Each named turn below is shown by a few rows before and after it. Which turns, in which order, take the first row of each later pair to the second? The first pair is answered.
X (before -> after):
4	20	15	14	13	-2	-1	21	1	-2	-6	12	9	-5	7	12	-4	10	11	0	-9	-7	-10	-6	16	3  ->  8	18	18	14	7	-3	-1	19	-2	4	0	10	9	-9	6	11	-4	11	17	5	-8	-3	-10	-9	16	7
-30	-3	-5	-14	16	-7	5	-7	6	8	-22	18	5	10	-12	10	-7	-7	-13	-11	-14	-21	19	-10	-9	-24  ->  -12	-17	18	11	-6	-12	0	-21	-9	40	1	9	0	-5	-11	8	9	-9	1	16	-13	-9	-1	-12	-14	-13
10	-35	5	-27	-18	16	8	11	7	12	12	19	8	7	-6	-11	-24	9	12	-13	-15	-12	35	-22	14	12  ->  -15	-7	3	4	23	-11	-4	0	-6	-7	-23	26	4	19	-13	22	-8	-4	-33	-21	-19	-31	-6	11	-10	-24
6	-19	-11	2	8	4	16	0	28	12	-6	-1	-10	12	17	-6	-2	24	-26	13	-8	21	32	8	0	6  ->  1	-14	-8	18	19	-6	12	-8	21	12	-12	-3	-13	15	15	7	6	16	-40	14	-12	17	15	18	-9	-6
R (before -> after):
-37	3	2	3	34	-21	-8	-42	6	6	-23	18	-9	13	-20	20	10	-7	-28	2	-11	-18	-12	2	-31	-30  ->  28	29	10	46	6	4	-10	-8	29	-23	-10	-15	19	18	27	19	15	3	-10	6	1	-10	-17	18	5	36
15	14	-9	12	-15	5	3	18	-11	-14	9	-6	8	-5	-5	6	-4	6	6	-6	21	4	-9	-11	8	2  ->  -6	4	-10	-1	-11	-2	4	5	-21	0	11	4	-3	-12	-21	5	-3	2	2	-4	17	5	-8	-16	-7	-19
32	2	-11	1	-13	9	8	14	14	-10	18	-16	-9	-9	20	-9	-9	14	14	7	9	29	3	12	9	53  ->  -29	-20	-18	-39	9	-12	8	-14	-11	21	9	12	-34	-17	-19	-9	-13	3	-1	4	-2	25	6	-3	-23	-6
8	21	-33	-15	27	-3	9	3	-3	-36	-6	-13	-10	-11	14	-4	6	-2	-16	-14	21	21	-5	24	2	25  ->  6	3	-23	-18	12	-10	11	-9	-21	-10	13	-14	-23	-28	2	-13	13	-4	-3	2	22	35	-18	16	-8	22
G (before -> after):
13	-4	15	13	-33	10	13	17	-12	13	6	-2	7	-5	3	6	5	5	31	16	-7	-3	-6	-29	15	1  ->  19	-19	8	-1	-28	11	9	-3	-1	31	21	-2	5	-8	1	-7	-4	6	24	15	-1	10	9	-24	4	19
-12	8	-3	-1	-1	-3	4	19	-17	-19	2	-21	-17	-22	9	8	2	-9	-13	17	17	45	5	-1	14	17  ->  -13	11	1	4	-7	-5	6	24	-22	-21	-1	-21	-15	-22	11	10	6	-11	-8	20	14	41	1	-7	15	13
-7	2	17	46	-4	-8	-33	-3	-11	19	-6	-25	14	1	14	5	9	3	0	32	1	-5	-19	4	-5	14  ->  -5	-7	10	35	-3	-8	-37	-16	-3	29	2	-26	13	1	11	-2	4	7	-6	30	6	3	-13	11	-10	23
-5	24	26	12	2	1	14	14	-2	-23	-12	-8	0	13	-6	10	21	-14	23	8	15	-12	-14	7	8	-16  ->  4	7	39	17	-12	4	13	10	1	3	0	-7	5	9	-4	4	21	-13	34	19	12	-11	-9	-4	6	-9
C (before -> after):
44	-4	6	26	-10	8	-11	-9	11	9	26	-22	4	-7	14	-8	12	1	-5	18	23	22	-14	20	2	50  ->  38	2	-5	20	10	5	-15	-17	20	-2	18	-20	3	2	16	-2	8	0	-26	5	25	21	-9	34	-5	50
2	-17	-33	-51	-14	15	-4	6	19	4	-2	4	-15	-11	-14	-25	-21	13	0	0	6	-10	35	3	10	-5  ->  20	-17	0	-14	-45	16	-1	19	-7	17	12	-6	-11	-21	-11	-20	-3	8	29	24	0	-11	8	-12	18	-7
17	21	3	21	26	-7	-20	5	8	-33	-13	0	9	11	-5	23	6	-4	-19	-10	34	-9	-7	9	4	15  ->  5	6	-14	-21	28	2	-14	-1	22	-27	-9	7	2	12	-11	4	-14	2	-15	-22	35	-2	29	0	6	19
-9	-19	-19	-16	-4	-2	5	-6	15	7	7	8	0	-1	-5	-11	-5	2	-10	0	-2	14	6	-2	-2	3  ->  -2	-21	-5	-2	-19	-2	6	-1	5	13	13	5	-2	-4	-5	-12	2	2	4	11	-4	15	-5	-10	3	2
Now pairs of rows:
(two turns a pair)
-2	-18	0	-6	-2	-4	-3	-23	-5	28	10	5	-7	-3	-5	-7	-2	3	-1	11	-9	-5	3	-9	-25	-10  ->  24	-10	6	10	-15	4	-4	-10	3	21	18	-10	2	-2	10	-9	2	5	8	16	-3	0	-2	-5	-12	16 => R, R
19	-15	3	-3	1	15	-2	-12	11	9	14	-16	11	-7	6	-13	-5	4	1	4	11	1	8	18	7	38  ->  6	0	-6	4	23	2	-5	-13	6	-7	-1	-13	5	-4	7	-3	0	0	-21	-4	13	-2	-6	36	-1	24 => G, X
13	13	-12	-1	26	-6	-11	-5	25	-4	10	6	9	4	6	6	-16	3	-12	-7	28	4	2	9	-19	13  ->  26	8	10	21	6	-6	-9	-3	7	10	21	-1	5	-6	6	6	-3	-1	6	15	28	9	-19	2	-16	15 => G, X
3	11	-9	48	27	-21	-18	-7	-21	-4	-9	-3	-3	-2	-7	16	23	-11	-42	0	14	14	-24	42	-9	-3  ->  -8	-35	-29	-37	4	3	3	-8	-7	23	15	12	-13	-16	-24	-28	-13	2	0	-7	15	36	46	-5	4	4 => C, C
-14	-6	-10	-21	18	1	-5	-27	2	13	16	-2	-13	6	1	-26	-11	4	7	-11	14	15	30	-7	5	4  ->  -14	-2	-1	-17	2	7	3	-7	-18	8	17	-3	-17	-1	3	-25	-5	1	30	-2	10	16	24	-23	18	-5 => G, C
-17	8	-18	-3	23	-20	3	-7	10	-29	-25	13	6	2	-6	-14	4	3	-32	2	32	10	4	8	-8	-14  ->  6	-2	-13	-13	-3	1	9	12	20	-27	-12	6	14	0	6	-31	-4	13	-3	8	35	17	24	-10	16	14 => C, R
